(in the rows, 128 means zero)
Where one turn sends some rows of the set: a few examples, then the rows asked
vali: [145 143 136 133 148 147 115 176 140 111 117 144 153 129 167  99 138  95
 137]
Dogi: [126 152 118 139 132 153 124 167 154  82 109 149 134 112 159 108 126  84
 119]
lan: [127 152 140 145 141 135 105 167 120  87 105 145 147 139 161 114 135  77
 123]
Rep: [128 169 142 124 124 121 106 156 137  83 132 148 123 132 145 137 125  87
 113]
tovi: [125 167 124 149 133 141 119 146 109  89 115 143 142 162 150 117 129 109
 118]
dig: [117 169 112 135 139 137 141 163 119  72 112 157 144 130 146 107 135 103
 116]
nimik: [130 146 112 117 140 144 113 173 164  93 108 145 135 113 151 116 149 123
 135]
Zose: [123 152 122 137 126 136 125 180 149  91 111 118 111 141 151 136 157 105
 142]
met: [109 161 122 126 124 124 128 176 120  90 132 154 138 137 147 140 143 107
 109]
Netef: [139 149 141 118 139 123 135 148 154  98 130 122 125 150 161 130 158 100
 156]
Bafi: [103 166 140 142 144 135 113 156 137 108 131 130 117 155 155 116 152 126
 136]
gaf: [135 133 125 130 136 168 124 152 136  94 125 129 107 143 165 127 143 116
 147]
zev: [141 161 116 147 117 142 134 169 129  94 107 149 130 151 135 129 161 112
 119]
lil: [155 146 126 145 139 149 144 168 146  95 132 140 126 140 175 128 156  95
 152]
Zetag: [115 134 126 129 141 130 147 153 146 106 114 154 151 132 153 133 135  86
 113]
Mepur: [130 160 132 126 139 149 123 146 134  92 103 144 156 127 166 123 135  93
  98]
dut: [112 178 141 136 131 129 123 150 125  68 129 139 137 141 172 138 131 112
 137]
Val: [140 165 132 135 124 154 131 143 154  72 143 154 111 137 145 118 133 118
 142]
dop: [126 169 142 152 144 127 136 157 120  88 102 134 137 143 154 138 151 106
 109]
tinel: [153 170 128 128 124 132 105 166 153  81 127 162 139 133 141 128 147 123
 134]
digu: [116 158 135 125 150 130 123 138 149  63 123 137 129 151 145 126 120 106
 150]
Povok: [136 155 122 142 154 133 134 155 173 104 125 144 128 122 177 120 162 109
 135]
Somes: [125 150 112 142 149 120 139 154 134  99 132 124 106 149 158 117 148 110
 149]
rasak: [140 143 136 122 161 149 139 139 148  86 132 135 125 133 150 113 129 108
 159]
nota: [146 137 122 136 146 132 141 144 140 110 121 140 117 142 155 103 162  86
 121]
Vak: [122 142 135 132 155 137 155 144 154 118 138 139 125 133 154 132 151  99
 128]
malov: [134 165 142 119 148 147 103 157 128  77 124 158 156 125 155 137 133 114
 131]
somu: [126 152 141 135 130 117 135 146 138  94 113 135 129 163 142 147 148  88
 134]
Los: [135 172 145 133 146 134 111 155 157  98 152 153 141 139 168 105 135 117
 141]
Dus: [143 136 109 112 156 141 114 153 151 113 135 146 133 125 157 112 140  98
 134]
Vigir: [130 152 134 150 130 157 137 151 120 119 117 137 129 154 157 105 143  99
 124]
Dif: [137 172 133 140 137 120 105 158 138  96 135 162 161 140 163 125 127 100
 118]
muki: [ 98 163 127 144 124 141 121 163 151  74 132 139 108 133 156 127 130 107
 123]
roviz: [142 176 126 125 139 124 108 155 134  71 100 144 136 130 139 110 131  94
 125]
Revi: [131 147 125 118 145 133 121 145 139  89 156 157 117 138 158 113 149 115
 158]
finop: [131 143 123 110 150 133 129 148 147  79 118 166 162 137 146 117 137 121
 134]
ler: [144 157 125 146 123 151 154 154 156 101 128 159 126 128 151 120 149  91
 115]
Sir: [130 135 120 106 147 145 143 142 146 107 118 143 143 135 157 111 159 121
 141]
zoku: [ 96 161 138 141 145 125 102 157 128  83 127 154 139 141 158 118 139 119
 116]
marok: [136 151 124 130 146 152 121 131 159 105 126 147 113 133 158 120 155 135
 129]

rasak goes to lan
Somes goes to malov
Now these:
Dogi goes to Zose
met goes to marok
Vigir goes to digu

Where one turn sends some rows of the set: a few examples, then the rows asked
tep: [136 106 110 116 144 111 137 129 101 125 134 123 114]
Poros: [130 100 111 126 143 113 118 120 120 135 142 115 121]
tun: [140 111  98 134 119 117 120 126 129  94 136 131 118]
lede: [134 110  91 117 111 123  96 144 123  99 119 124 108]
lofo: [131 106  94 124 155 127 100 110 108 108 136 130  91]
Fase: [155 113 101 130 114 119 127 142 115 109 141 121 121]
pudaf: [134 107 107 128 139 111 135 117 118 107 138 131 117]
tunut: [116  97 105 116 140 115  95 123 126 128 126 116 113]
Sugin: [146 113 111 131  99 154  97 122  86 114 120 132 110]
bota: [152 113  90 139 134 132 105 117 116 100 148 129 100]
Leko: [143 103 123 114 107 160  85 124 101 119 120 121 108]
sakom: [115 102 102 102 141 114 105 132 108 116 112 125 102]
buze: [143 105 103 136 121 119 112 130 129 123 146 114 126]
Lof: [142 115 134 107 128 150 114 128  90 129 116 138 122]
tiva: [145 110  97 133 151 126 116 110 106 111 148 129  99]
nali: [137 110  87 129 137 132  90 117 117  97 135 130  93]
dod: [150 112 119 131 111 149 117 116  77 124 129 131 114]
lamu: [158 105 128 123 107 158 104 123  97 123 134 119 116]
Nudom: [133 107 121 119 125 145 111 110  72 129 118 133 106]
vikib: [148 100 135 115 126 152 110 115  87 134 132 120 112]
valed: [129 108 113 118 113 151  91 116  81 119 109 134 103]
fip: [134 113 129 103 123 153 100 131  96 123 107 139 118]
Buka: [116 103 103 116 146 111 117 116 120 106 123 132 108]
zab: [153 119 131 115 115 153 114 133  96 123 122 136 127]
Fub: [133  98 130 106 125 155  92 116  92 129 118 121 104]
dulem: [122 106  94 122 126 116 103 124 130  92 121 132 109]
Rotev: [145 118 126 111 110 156  99 136 101 117 113 137 122]
kupur: [129 103  98 127 118 121  89 132 135 116 130 115 118]

Nudom goes to valed
vikib goes to Fub
Now these:
tep goes to sakom
fip goes to Rotev
pudaf goes to Buka
nali goes to bota
kupur goes to buze

